In the data rows, 128 means zero.
Here is the table:
[144 112 119 124 162 136 133 114 161 140 105 158  97 107 118 127]
[177  89 145 110 136 113 115 114  97  90 159 101 154 101 158 194]
[178 137 115 109 123 134 117  93  97 145 170  96 172 136 158  70]
[122 155 144 154  96 143 128 115 106 123 139 102 142 168 156 126]
[116 135 116 109 167 132  74 117 111 115 126 158 162 131 118 126]
[144 130 111 123  93 133 132 166 162 155 116 165  78 134  82 127]
[121 156 113 154 101 132 128  96 107 140 117  96 136 168 160 127]
[176 112 118 111 167  96 115 118  95 119 108 158 106 110 114 125]
[ 98  92 115 146 140 133 184  97 128 147 140  97 158  96 156 125]
[114 137 117 107 145 133  75 116 110 118 155 156 179 136 116 127]
[ 96 153 116 144 137 163 184 117 129 118 161 157 169 152 117 126]
[144 114 112 124  85 134 133 162 161 154 126 163 137 106  90 126]
[118 116 159 110 132 110  74 152 109 105 104  96  82  97 136  60]
[144 163 115 122 143 131 134  94 163 124 114  95 118 174 153 126]
[100 100 114 143 150 130 186  93 126 142 103  96 108  92 159 126]
[142 125 143 124 144 134 133 115 157 124 104 103  74 114 158 125]
[142 105 143 123  96  67 134 117 161 125 139 103 143 100 155 119]
[ 98  91 115 143 140 133 184  94 128 124 114  96 117  85 159 111]
[ 99 144 110 147 135 133 183 163 128 156  92 165  87 154  86 126]
[118 154 112 110 105 100  74 159 109 156 152 163 151 154  91 125]
[125 125 110 152  84  92 127 163 106 156 141 165 152 126  85 128]
[144 153 159 126 113 161 135 153 163 105 164  95 159 147 133 128]
[178  87 144 110 125 135 115 114  97 125 140 102 145  91 156 173]
[178 160 116 109 106  78 115  96  95 124 142  96 150 168 157 125]
[119 151 111 109 122 132  74 163 111 164 115 167 107 181  90 126]
[101 134 159 145 112 133 184 147 128  95  84  96  90 129 138 107]
[181 103 160 111 102  97 115 149  95 105 117  95 120  84 136 143]
[118  94 116 109 127 132  72  92 111 124 119  96 116  81 152 165]
[117 146 113 107 132 152  74 163 111 163 179 166 161 141  88 136]
[100 105 110 146 120  94 184 161 129 155 102 163 103  89  89 128]
[ 98 145 118 141 169 182 182 114 128 164 109 157 116 148 112 185]
[121 127 116 154 153 134 126  96 106 144 101  98  78 129 156 155]
[118  92 145 107 119 176  75 118 111  91 126 101 135  82 158 126]
[177  97 111 110 114  61 111 162  96 156 157 166 158 102  90 125]
[144 168 145 123 130 124 133 117 163  93 131 101 132 178 156 125]
[ 99 138 114 145 168 132 182  93 128 146  95  96 127 129 157 127]
[123 118 119 153 170 131 126 114 105 118 114 157 114 120 115 124]
[143 132 115 125  80 134 134 162 163 162 118 165 101 147  90 189]
[125 154 112 155 130 119 127 163 106 156 106 166 106 178  92 131]
[118  88 145 110 133  97  77 116 109  93 156 105 151  99 156 133]
[120 163 144 108 125 129  75 116 110 123 164 103 158 159 157 126]
[ 98  84 111 143 141 115 183 162 125 155 158 165 140 110  87 133]
[143  95 115 124 155 132 135 115 162 147 138 159 149  99 117 126]
[100 130 159 145  78 133 184 149 128 105 110  95 115 131 133 109]
[141 141 158 125 114 132 132 148 162 100  92  96  87 156 140 121]
[118 160 119 108 152 163  75 116 110 145 154 156 147 148 116 126]
[145 130 154 125  82  64 135 148 162  96 115  96  91 129 138  75]
[144 143 117 123 147 127 133  94 162 146 173  94 152 137 153 126]
[144 113 108 124 142 136 134 164 162 164 104 168  87  99  90 128]
[118  94 144 108 113 130  75 118 110 123 139 102 141  90 159 124]
[120 158 147 152 152 129 126 118 106  94 111  98 112 173 157 125]
[120 121 160 155 117 133 126 150 106 104  99  98  79 109 137 126]
[144 160 111 124 122 135 134 160 162 155 116 165 121 180  90 122]
[142 155 118 124 107 132 133 115 165 119 141 157 164 157 117 149]
[118 160 117 109 153 133  77 116 110 117 151 158 151 159 115 127]
[ 97 112 162 143 107 160 183 150 129 104 104  96  95  97 136 127]
[121 134 118 156 158 133 128 118 106 117 136 157 129 137 114 127]
[143 141 144 124 157 140 132 117 162  91  93 106  85 141 159 127]
[119 109 158 108 123 133  73 149 112  93 109  93 102  84 136 126]
[144 119 117 125 169 133 134 118 161 118 107 159 105 122 115 107]
[121 122 160 154 129 120 127 150 107  96 184  95 159 129 134 124]
[122  89 145 154 113 126 126 118 104  91 136 103 139  87 159 128]
[ 97 110 116 145 110 133 183  93 124 144 147  98 169 116 156 127]
[147 155 119 123 165 133 135 117 164 145 116 161 123 157 115 127]
[119 105 118 110 161 110  71 117 110 143 107 157 107  97 118 126]
[118 145 118 107 164 133  73 119 110 143 113 156 112 149 115 126]
[ 98 126 143 145  90 132 184 114 128 124 150 102 153 131 158 162]
[ 99 139 112 146 115 136 186 159 128 165 172 165 161 137  91 127]
[ 98 117 158 143  86 134 183 149 123  94 114  95 113 105 133 122]
[148 114 110 126  90 139 134 161 165 156 114 167 119 103  91 126]
[116 146 120 109 158 131  74 116 110 145 148 158 137 140 113 128]
[142 162 120 125 150 133 134 116 162 142 150 157 152 156 114 124]
[145 128 145 123  88 194 133 115 161  91 139 105 155 129 156 119]
[143 155 118 125 135  79 135 118 162 120 111 158 172 157 110 126]
Each row belongs to one hidden group. Groups can overlap: rows of different groups may look alike. The first row asked about is in group 0, and each new group gets the next number.
Rows drawn again from the table, each followed by its group:
[181 103 160 111 102  97 115 149  95 105 117  95 120  84 136 143] : 0
[ 99 138 114 145 168 132 182  93 128 146  95  96 127 129 157 127] : 1
[118 160 119 108 152 163  75 116 110 145 154 156 147 148 116 126] : 2
[100 105 110 146 120  94 184 161 129 155 102 163 103  89  89 128] : 1
[120 121 160 155 117 133 126 150 106 104  99  98  79 109 137 126] : 3
[178 137 115 109 123 134 117  93  97 145 170  96 172 136 158  70] : 0
[142 125 143 124 144 134 133 115 157 124 104 103  74 114 158 125] : 4
[100 130 159 145  78 133 184 149 128 105 110  95 115 131 133 109] : 1
[121 156 113 154 101 132 128  96 107 140 117  96 136 168 160 127] : 3
[ 98  84 111 143 141 115 183 162 125 155 158 165 140 110  87 133] : 1
[143 132 115 125  80 134 134 162 163 162 118 165 101 147  90 189] : 4
[143 155 118 125 135  79 135 118 162 120 111 158 172 157 110 126] : 4
[144 119 117 125 169 133 134 118 161 118 107 159 105 122 115 107] : 4
[147 155 119 123 165 133 135 117 164 145 116 161 123 157 115 127] : 4
[122 155 144 154  96 143 128 115 106 123 139 102 142 168 156 126] : 3
[144 160 111 124 122 135 134 160 162 155 116 165 121 180  90 122] : 4
[125 125 110 152  84  92 127 163 106 156 141 165 152 126  85 128] : 3
[118 145 118 107 164 133  73 119 110 143 113 156 112 149 115 126] : 2
[142 105 143 123  96  67 134 117 161 125 139 103 143 100 155 119] : 4
[144 114 112 124  85 134 133 162 161 154 126 163 137 106  90 126] : 4
[143 141 144 124 157 140 132 117 162  91  93 106  85 141 159 127] : 4
[ 98 117 158 143  86 134 183 149 123  94 114  95 113 105 133 122] : 1
[ 98 145 118 141 169 182 182 114 128 164 109 157 116 148 112 185] : 1
[120 158 147 152 152 129 126 118 106  94 111  98 112 173 157 125] : 3
[177  97 111 110 114  61 111 162  96 156 157 166 158 102  90 125] : 0
[121 127 116 154 153 134 126  96 106 144 101  98  78 129 156 155] : 3
[145 130 154 125  82  64 135 148 162  96 115  96  91 129 138  75] : 4
[118 160 117 109 153 133  77 116 110 117 151 158 151 159 115 127] : 2
[ 99 139 112 146 115 136 186 159 128 165 172 165 161 137  91 127] : 1
[117 146 113 107 132 152  74 163 111 163 179 166 161 141  88 136] : 2
[148 114 110 126  90 139 134 161 165 156 114 167 119 103  91 126] : 4
[118 116 159 110 132 110  74 152 109 105 104  96  82  97 136  60] : 2
[118  92 145 107 119 176  75 118 111  91 126 101 135  82 158 126] : 2
[118  94 144 108 113 130  75 118 110 123 139 102 141  90 159 124] : 2
[116 135 116 109 167 132  74 117 111 115 126 158 162 131 118 126] : 2
[ 98  91 115 143 140 133 184  94 128 124 114  96 117  85 159 111] : 1
[ 97 110 116 145 110 133 183  93 124 144 147  98 169 116 156 127] : 1
[121 122 160 154 129 120 127 150 107  96 184  95 159 129 134 124] : 3
[121 134 118 156 158 133 128 118 106 117 136 157 129 137 114 127] : 3
[116 146 120 109 158 131  74 116 110 145 148 158 137 140 113 128] : 2
